Each path below is one point turned by a fixed rotation once a step. After each direction that follows a path, write how fast that rotation turns it, in degrees per step (0 if it stays still).
Each turn is a multiple of 5 degrees from 10 to 175, or 0.
Each row of a path follows its step; steps can be skipped.

step 0: [-16,-23,-2,-2,-11,-20,4,9,13,-3,-6,9,-3,-13,-13,20,13,8,-6,-17,12,2,-16,-12,7,-13,-11,-2,-4,3,-7,-6,12,-9,8,4,11,9,-11,-1,18,10,2,-19,7,2,8,-8,-3,10,-3]
step 1: [-2,0,-6,-2,-12,-2,4,16,-16,25,-3,-10,-2,-10,6,-9,0,-10,-12,18,-13,10,-6,-4,-13,10,-12,3,-22,-5,-3,-1,-5,-6,-2,2,-6,-11,11,-5,13,-10,-11,14,-20,-1,26,7,3,3,-15]
step 2: [-12,13,-9,-2,14,-12,8,-4,3,2,-2,17,-4,-2,2,10,17,-3,-24,1,10,-19,-7,2,5,-3,8,-3,2,1,-8,11,-3,-8,17,-10,29,-8,4,-4,12,-3,13,14,-3,5,-7,-11,6,-1,24]
step 4: [-12,11,6,10,0,-15,4,15,-7,4,5,-9,5,2,-10,-5,6,-14,-3,-2,-20,6,-3,6,10,-2,12,2,11,4,11,-30,1,6,12,-3,7,-1,3,-3,15,-21,26,3,-10,6,14,-9,4,13,10]
step 6: [1,5,22,21,-11,-20,10,0,10,24,11,5,3,-10,-5,8,-3,-16,-14,9,-16,-3,-11,5,-3,15,7,18,-1,10,7,-3,-2,-14,-6,-8,-8,-2,2,13,6,-18,-9,-7,14,0,-9,2,-9,-12,0]
step 11: [5,-16,3,12,9,-29,3,4,3,6,12,12,-3,3,-12,7,8,5,-14,7,-3,-1,2,-8,13,-24,4,15,7,-9,8,-7,-4,6,10,10,-3,29,-4,-8,8,-8,3,-5,9,2,0,15,11,6,-15]
step 12: [-13,4,6,13,-6,-7,-16,7,-16,1,-20,-19,-3,15,2,10,2,-8,-3,-4,2,15,-20,-23,-4,20,4,2,-15,-11,15,-14,7,5,1,2,-5,-12,4,-7,-6,2,0,14,-5,8,16,-13,1,9,3]
step 13: [-1,7,13,-16,12,-3,24,1,-11,22,-7,16,-8,-10,-10,8,9,6,-7,-8,-4,1,-13,-2,4,-21,0,16,7,-17,2,17,-4,-16,1,-8,9,-3,6,10,15,3,8,-10,13,8,2,-16,-8,1,-6]
step 14: [2,-8,4,8,-2,-26,-11,-3,-4,14,0,9,-15,8,10,11,-6,-8,-6,6,10,13,-8,-6,4,10,3,-2,-25,14,-4,5,4,7,3,6,-12,3,-6,4,31,-9,-21,7,-12,5,0,14,-11,-8,8]
[0,-6,-1,0,0,-2,-3,-1,1,-1,3,-1,-4,-1,1,-4,-3,-2,-3,-7,1,3,0,6,2,-3,-1,-1,-2,1,3,-6,1,3,-4,-7,2,4,1,-5,2,-1,-3,-4,-3,1,2,-2,3,2,-3] -> 100
[0,-2,-4,2,-2,-2,0,-2,-3,1,-2,-3,0,3,5,0,0,2,2,-1,0,1,5,-5,-8,1,2,-4,-7,1,3,1,-4,1,-1,2,-2,-3,-2,-1,5,6,0,-4,2,1,-5,0,3,4,0] -> 160
[0,4,9,3,5,0,3,-3,-5,0,-2,-1,-5,4,1,1,0,0,5,-1,0,4,0,2,3,1,2,2,4,-2,2,-3,0,3,-4,-2,-6,-1,-2,0,5,0,0,-2,4,4,-1,-1,-5,-1,3] -> 45
[0,-1,-1,-3,3,3,1,-5,5,6,-1,3,-3,0,-2,0,-2,2,0,1,1,-2,-4,-2,-3,-4,-5,0,3,3,-2,-3,-3,1,0,4,2,3,-6,-2,-1,-2,-6,-1,4,3,-3,-1,-3,7,0] -> 135
[0,-3,4,-1,4,-2,0,1,-2,-2,-3,1,1,-5,1,2,-1,3,1,1,0,-1,-1,4,-5,1,-1,0,-3,0,0,-5,6,0,7,1,-6,2,-2,-1,-5,1,7,1,-5,2,-5,-3,0,3,-3] -> 90

step 0: [9,-8,-1,2,5,-3,10,2,-6,-24,-8,-20,11,4,-3,3,6,0,19,-6,1,20,-2,9,-1,-23,-5,-4,-16,10,-16,18,-4,0,-3,3,-17,-9,-17,-6,6,-7,-15,-17,-11,7,8,1,12,-10,-2]
step 3: [-19,8,1,-11,1,6,-5,6,11,0,5,-9,-19,5,-6,8,17,-1,12,-8,19,15,-13,10,8,-22,-4,1,-4,9,-6,-2,3,3,-11,-11,-12,-19,-4,-11,1,4,-8,-2,-27,5,-5,4,7,10,8]
step 8: [-5,-5,7,-18,-7,9,-3,-12,-7,0,1,-7,-12,-21,-11,-7,-2,13,8,-25,13,-5,14,1,-1,-25,11,-2,-2,3,-23,0,6,0,7,-5,-4,-20,-17,-3,7,15,1,-2,-12,6,-10,5,8,-1,-8]
step 9: [-13,15,19,2,-4,-8,15,-12,-8,-8,-5,-7,-11,16,-1,8,6,-5,11,1,7,0,12,10,17,-1,-6,-13,5,6,-1,-4,6,27,4,-11,-12,-1,4,-3,18,4,-16,-12,10,4,17,3,-9,-16,-1]
step 11: [-18,-7,1,-16,-1,12,-10,-9,-4,-5,3,-19,3,3,1,4,5,-5,6,-6,0,6,7,3,14,-10,-9,2,11,7,-24,5,-3,16,-14,-8,11,-22,-21,10,-1,6,-5,0,9,-17,13,18,-1,-1,-12]
step 13: [0,-11,12,4,9,8,2,-14,11,-9,-6,-3,9,-14,-18,11,8,-1,12,-6,-22,14,19,-6,-3,-22,5,-13,5,-4,-26,1,-1,-5,14,-1,-2,-14,3,-8,15,-8,14,-10,-3,-1,11,2,1,-9,1]
step 15: [-6,0,18,15,-10,17,-1,4,8,-5,-1,4,13,-8,-5,8,19,-1,7,-9,-6,28,-3,7,-2,9,-19,-16,7,-3,10,17,9,-12,-18,-8,-13,-3,1,-5,16,7,-1,-6,0,-2,7,9,10,-6,-13]
step 16: [-14,-10,9,0,9,-3,-11,5,19,2,-2,-24,-1,-8,-27,10,1,1,6,12,8,9,11,3,10,-3,-3,16,3,18,-23,3,-5,0,1,7,-9,-11,-12,1,-7,-13,2,-2,-16,-5,-2,9,12,-6,-10]
step 17: [-19,1,-3,1,-6,-11,0,10,-3,-3,-11,5,-3,-8,-1,1,12,6,29,-7,6,3,-8,-5,-5,-15,11,-11,-7,-4,-1,-4,5,-6,-14,-8,-2,-1,-2,-1,22,-7,-29,-13,-11,-10,3,20,-10,-7,-14]
[1,-5,-2,-2,3,-2,3,7,-1,5,1,-1,1,-2,-1,4,0,0,5,1,1,4,-3,4,-5,0,0,2,-3,-2,3,-1,-2,2,-2,-2,-4,3,-3,-8,-2,-6,-2,1,-1,-1,-3,-5,-2,3,-2] -> 20
[-4,2,-3,0,4,0,8,2,1,-3,0,-2,-4,4,2,-3,-3,2,-2,2,3,2,2,-2,2,-5,1,7,-2,0,0,-2,-2,5,-2,2,2,-5,-1,-1,4,2,-1,2,2,-4,0,4,2,7,-1] -> 135
[1,-2,6,1,-1,0,-1,4,-2,-4,-3,2,-4,-1,-4,-6,0,1,0,4,-4,1,5,2,-1,2,-1,-1,-1,4,2,2,-2,4,-3,-3,-2,-2,3,-6,-4,7,1,6,-2,-1,-2,0,-3,-3,2] -> 110
[1,-1,-1,5,-2,3,2,1,-3,-2,-3,6,7,0,4,-3,-4,5,6,-4,-4,-1,5,4,-2,-1,2,-3,0,0,0,2,4,0,-3,6,0,-2,-3,2,0,0,-1,-6,-1,-2,-3,1,-1,2,-2] -> 170
[-2,2,4,-1,3,-1,5,2,3,3,-1,5,1,-2,8,-5,2,-2,-2,6,-2,-1,-2,-6,0,7,-1,-4,2,-1,1,-1,4,1,4,-3,-2,0,-3,-2,3,-1,-1,-3,-2,0,0,1,2,-1,-5] -> 135
[5,1,0,-4,-1,-2,-2,2,1,-2,3,4,-1,-2,-1,0,1,0,5,5,-2,3,4,-1,3,-4,3,-1,-3,0,1,1,5,5,3,3,6,4,3,-1,3,-1,-3,-1,6,4,2,-1,4,-1,-1] -> 85
[1,-6,1,1,2,-8,4,-8,-1,0,1,1,5,3,-1,4,0,4,-1,0,0,1,-1,-2,3,-2,-5,-7,-1,2,-1,1,1,0,0,1,3,0,-2,-3,0,3,0,7,1,-4,2,-1,0,-1,-4] -> 160

step 0: [12,-10,2,-6,-12,-1,-13,6,-18,-18,13,10,-6,-13,-3,8,-12,7,5,-10,-14,1,6,3,21,0,8,-5,-5,13,-5,16,14,-15,6,-6,0,-6,9,-15,-9,-5,3,10,-21,19,-13,5,12,-1,-7]
step 1: [10,-12,9,-4,9,8,3,1,-4,-20,20,0,12,-7,12,-2,-12,-16,4,14,4,-5,4,22,12,14,27,-16,8,-4,7,6,6,9,8,-1,15,-1,-10,0,-11,-1,2,5,12,-8,-1,11,1,-1,17]
step 2: [-10,-9,21,2,-5,-3,9,1,-9,10,2,1,-6,-22,-5,19,-1,10,13,8,-9,1,8,5,6,11,17,-1,1,21,-7,0,7,7,-1,-21,-24,2,-10,-8,-3,-4,4,15,-1,-15,-14,13,10,3,-1]
step 4: [8,-7,11,3,1,12,6,-7,-1,5,15,5,-4,-6,1,7,1,-7,1,10,-1,2,20,-6,11,9,16,-10,13,-1,5,10,-3,-14,24,-8,-9,-1,-5,10,1,-37,-5,5,1,-9,7,0,11,14,16]
step 5: [-8,0,-10,-2,-14,16,-5,-7,-8,10,2,8,-13,-13,5,-1,-12,-1,1,7,-25,9,4,10,15,16,2,-2,3,-7,-3,7,-2,-1,-7,-3,-10,14,-6,-20,-17,-5,25,24,7,-2,3,6,8,6,-3]
step 6: [-5,-10,-24,-2,-3,6,-5,11,8,-6,10,-9,1,4,-5,4,-1,2,6,-1,-6,1,31,2,23,10,21,-6,-3,10,4,16,7,5,0,-4,10,8,-2,-17,21,-17,-5,-7,3,1,-6,16,6,9,6]
step 11: [-2,-9,-15,-13,-9,-9,8,16,4,7,14,-9,1,-12,0,11,-10,6,17,6,-1,7,16,5,17,-2,4,-8,3,8,-16,1,14,-15,5,-12,-10,-1,12,-26,-6,10,1,12,-11,-2,-11,-9,12,-5,-11]
step 12: [13,-16,-3,-14,13,8,-1,7,-13,-18,29,11,2,0,-4,0,-7,-3,-2,-13,8,-2,-5,-6,9,7,21,-6,11,-3,-10,7,27,-5,5,2,9,-5,-9,-4,4,-15,4,14,4,10,2,9,4,-14,6]
step 17: [7,-7,-19,0,-8,6,-14,3,-7,-16,3,-1,7,-1,-2,8,-14,-7,10,8,-15,-12,10,8,22,10,18,-4,8,-3,8,16,5,-9,-4,-8,11,-2,-8,-18,0,5,15,19,-6,-4,-9,7,-6,18,11]
[7,-1,2,1,2,3,-2,-1,-2,-3,-4,0,-1,-1,1,-2,0,-3,2,-3,0,1,0,2,-2,-3,-1,0,3,-5,3,5,1,-10,1,3,-3,-2,3,1,0,-3,7,0,2,1,-2,-1,4,-5,2] -> 90
[4,4,0,-4,0,-1,-1,2,4,3,2,-1,-1,4,-1,2,-1,4,2,6,3,-1,-1,-8,1,3,-1,0,2,3,-3,2,3,-4,-2,3,-3,-5,-2,4,4,0,1,3,-2,0,-4,-3,-3,-5,2] -> 85
[-3,4,3,1,-4,5,-3,2,-3,4,2,-1,-1,-6,1,4,3,4,2,2,-2,3,-6,0,-4,0,0,1,-2,0,-1,-3,-1,4,-1,-1,3,-4,5,2,-1,-6,4,0,4,-5,-1,-2,3,-2,-2] -> 130
[-2,0,4,-2,2,-2,1,5,-4,-1,0,-2,1,-2,-1,-1,4,3,-1,-4,1,-7,3,0,-3,-4,4,0,7,3,4,1,-2,7,-1,0,-4,-3,-3,0,3,4,5,0,4,-2,-1,2,-1,-4,1] -> 65
[0,-8,-5,0,-2,0,-3,1,0,-3,4,0,-1,3,0,4,6,-1,-3,0,3,3,-5,1,0,-1,2,-4,1,-1,0,1,-5,1,-1,-1,2,-1,-2,6,5,2,0,1,-4,-4,2,-1,6,0,7] -> 130

step 0: [-8,-25,12,-4,-11,-6,6,-11,-11,5,4,-4,-7,11,12,-20,3,-4,-1,9,3,17,10,-2,4,0,17,3,7,6,-22,-13,-11,5,20,14,-1,5,-15,8,-6,0,-15,2,5,0,4,8,-13,-6,2]
step 2: [-17,-10,2,-9,4,4,1,11,-6,-3,6,11,11,-9,12,11,-2,1,-6,3,15,12,-14,-15,3,5,-18,15,-9,30,-6,-2,-22,-10,2,0,-6,6,3,19,-2,8,11,-11,9,-6,2,4,1,9,-10]
step 4: [17,-1,0,-17,-1,-5,11,-11,5,4,5,5,-3,4,8,-12,-17,-23,12,-1,-5,22,-11,13,0,-19,6,-3,-11,11,-15,-4,-14,-3,16,6,-13,0,-12,-1,-11,-6,-6,10,22,5,0,6,-3,-5,-3]
step 5: [5,-19,-1,-18,-4,-4,3,-1,8,1,-10,8,15,6,9,20,-10,10,-10,-1,-2,22,-21,2,-12,7,-1,2,-3,16,-14,12,-21,-11,1,-6,-2,1,-6,1,2,1,-10,-13,6,12,-3,-5,-3,16,-8]
step 9: [-14,-24,13,-16,-8,-17,-2,8,-6,5,4,-6,9,-10,10,11,-4,4,-16,9,9,10,2,-11,3,-1,13,3,-8,22,-8,-6,-7,-13,-3,-9,-16,10,-2,18,-4,-6,12,-4,3,18,11,3,-9,11,1]
step 10: [-18,-5,-10,7,20,5,-6,6,-7,3,5,9,18,7,-1,2,6,-2,-2,14,13,19,-2,-10,-18,-11,-9,3,3,16,-14,-26,5,-4,0,17,2,6,-8,-1,1,-5,10,2,13,9,19,5,-1,-1,-6]
step 11: [6,-14,-10,-12,6,8,19,3,-11,2,-2,-6,-5,-4,8,-13,-9,-1,18,-5,-6,12,-3,4,3,-7,-5,13,-2,28,-15,-6,-7,11,16,21,-7,6,-12,10,3,0,-4,1,12,-5,9,19,1,-13,-6]
step 12: [1,-30,-1,-14,-17,-16,17,2,5,3,4,-16,4,15,2,7,-3,1,-6,18,-14,19,-2,5,-12,-5,8,4,-14,18,-17,2,-12,-5,13,-12,-3,2,3,-6,6,-1,-3,2,4,6,3,7,-5,9,-3]
step 16: [7,-16,14,-21,-11,-22,-4,-13,3,14,-6,6,-1,-6,2,8,-17,-7,-15,3,11,10,-5,6,-4,-5,-2,-20,-1,18,-16,-1,-16,-13,4,1,-8,3,-5,-4,0,7,18,2,6,20,4,6,-5,-2,-1]
[-3,1,0,7,7,-2,1,-2,0,-2,-6,-1,-3,3,0,0,-1,3,0,1,2,3,2,0,7,5,4,0,3,3,-2,-1,-1,-1,4,-3,0,1,1,3,-1,-2,5,6,-1,2,1,3,6,3,1] -> 40
[-3,2,-1,-1,-2,5,1,4,-4,4,-6,0,3,-1,3,1,4,5,5,-4,3,-1,-5,3,3,2,-1,-4,-2,1,0,7,-2,0,1,-2,3,-2,-5,2,6,0,-1,-1,2,-3,2,4,1,0,-3] -> 120
[-5,-2,0,1,5,-2,5,0,-4,1,0,0,0,-2,-2,0,-1,-3,0,0,-1,-3,2,1,-1,-3,-9,2,4,1,2,1,-3,2,-3,5,-2,-5,2,1,7,4,-2,5,0,-3,2,0,3,4,2] -> 90
[-7,5,4,-1,0,-1,-4,4,0,6,-3,2,-1,3,2,-2,3,-2,3,-4,-2,0,0,-6,-3,5,0,4,-3,-1,-6,-4,3,-3,-3,3,-2,-4,1,-2,-2,3,0,1,-2,2,1,1,3,-3,0] -> 100
[3,-3,4,0,-4,-2,-4,6,-2,-2,-1,2,-8,-1,1,2,0,-3,4,-4,5,-2,5,0,1,2,-3,-1,-4,1,1,1,-8,1,1,4,-1,3,2,3,-2,-2,0,2,2,3,-2,1,-3,1,-1] -> 155
[2,-3,-5,1,2,-1,3,3,1,4,-2,2,4,1,0,-1,-4,2,0,4,-2,2,2,3,-3,6,-3,-1,-2,-1,0,3,0,1,-2,1,-1,2,1,-1,-6,-4,-10,4,-4,2,-1,3,2,-5,-3] -> 55
